In the data rows, the value 128 means zero.
Here are some numbered points:
[142 115 187 114 138 123 116 124 154 163 120 162  56] 0
[160  53   0 127 134  86  95 167 100  79 208 196 127] 1
[140 128 147 176 117 124 121  64 123 147 128 150 149] 2
[110  93 116 138  37  86 251 212 144 185 222 122 132] 3
[131 103  81 102 121 117  96 168  23 136 143 141 154] 4
[ 89 255 138 137 113 109  87 185 186 161 119 148  74] 5
[142 133 161  71 118  40 143 168 106 137 195 166 122] 6
[193 110 144 110 160 129 147  95 109  87 147  27 120] 7
[140  99 154 107 195 135 150 127 104 167 127 128  85] 8
[146 148 136 197 127 148  98  88 155 129  96 103 128] 9
[195  84 138 120 208 108 147 105 147 156 134 121  99] 10
[131 131 161 114 182 179 111 133 138 130  67 142 103] 11
[160 113 141 123  95  82 213 100  66 141 140 152 143] 12
[124  64  85  88 117 129 130 184  76 115 188 150 145] 13
[120  99 242 104 242 170 169  66 142 128 167 128 107] 14
[ 62 112 123 227  99 213 153 106 159  82  90 102  53] 15
[158  97 128 120 130 163  88  67  41  92 115   0 141] 16
[ 51 130 124 132  58  66 173 140 193  95 162 141 205] 17
[ 48 214 134 104  83 111 116 234 172 143 122 159 101] 18
[168 120 114 126 117 104 129  63 122 135 117 200 213] 19
New points follow, each followed by the numbers of its three nearest points above by angle, seen from the average point of the numbered points, nearest first.
[152 106 191 149 131 115 135 137 168 107 142 136 149] 14 17 9
[101 172 128 123 106 161 120 135 142  63 103  88 145] 15 9 16
[117 147 162 159 117 124 157  71 127  56  74 135 114] 15 9 2
[190 110 187 126 126 104 118 144  89 170 129 120 197] 19 12 4
[129 167 116  38 133 106 126 111 106 104  97 140 147] 19 4 11
[ 72 121 106  95 122 104  94 138 168 169 109 153 107] 18 5 0
[124 164 126  96 126 119  53 145 141 209 111 172  99] 5 0 18
[138 198 160 141 128 120 155 141 127 144 127 149  86] 5 18 0
[127 118 157 124 105  76 160 142 112  98 164 124 186] 17 6 12
[126 127  93 122 154 134  54  77  77 113  86 119 134] 16 4 9
[117 185 159 102 146 116 138 141 180 125 105 160 111] 5 18 11
[146  92  98 130  57 121 205 149 135 131 166 148 112] 3 12 17
[140 127 139 157 155 159 153 139 101  94 157 169  89] 15 14 11
[ 79 170 120 156 136 129 141  87 187 178 111   0 144] 9 15 16
[217  77 172 105 210 160 134  63 112 142  88 140  59] 10 8 11
[185 131 123 139  99 175 161 111  71  58 118 103 133] 16 7 12
[ 68 124 141 135  44 117  84 144 144 108 194 133 186] 17 18 3
[116 122  92  98 115 125 167 252 156  71 123 138 130] 18 13 3
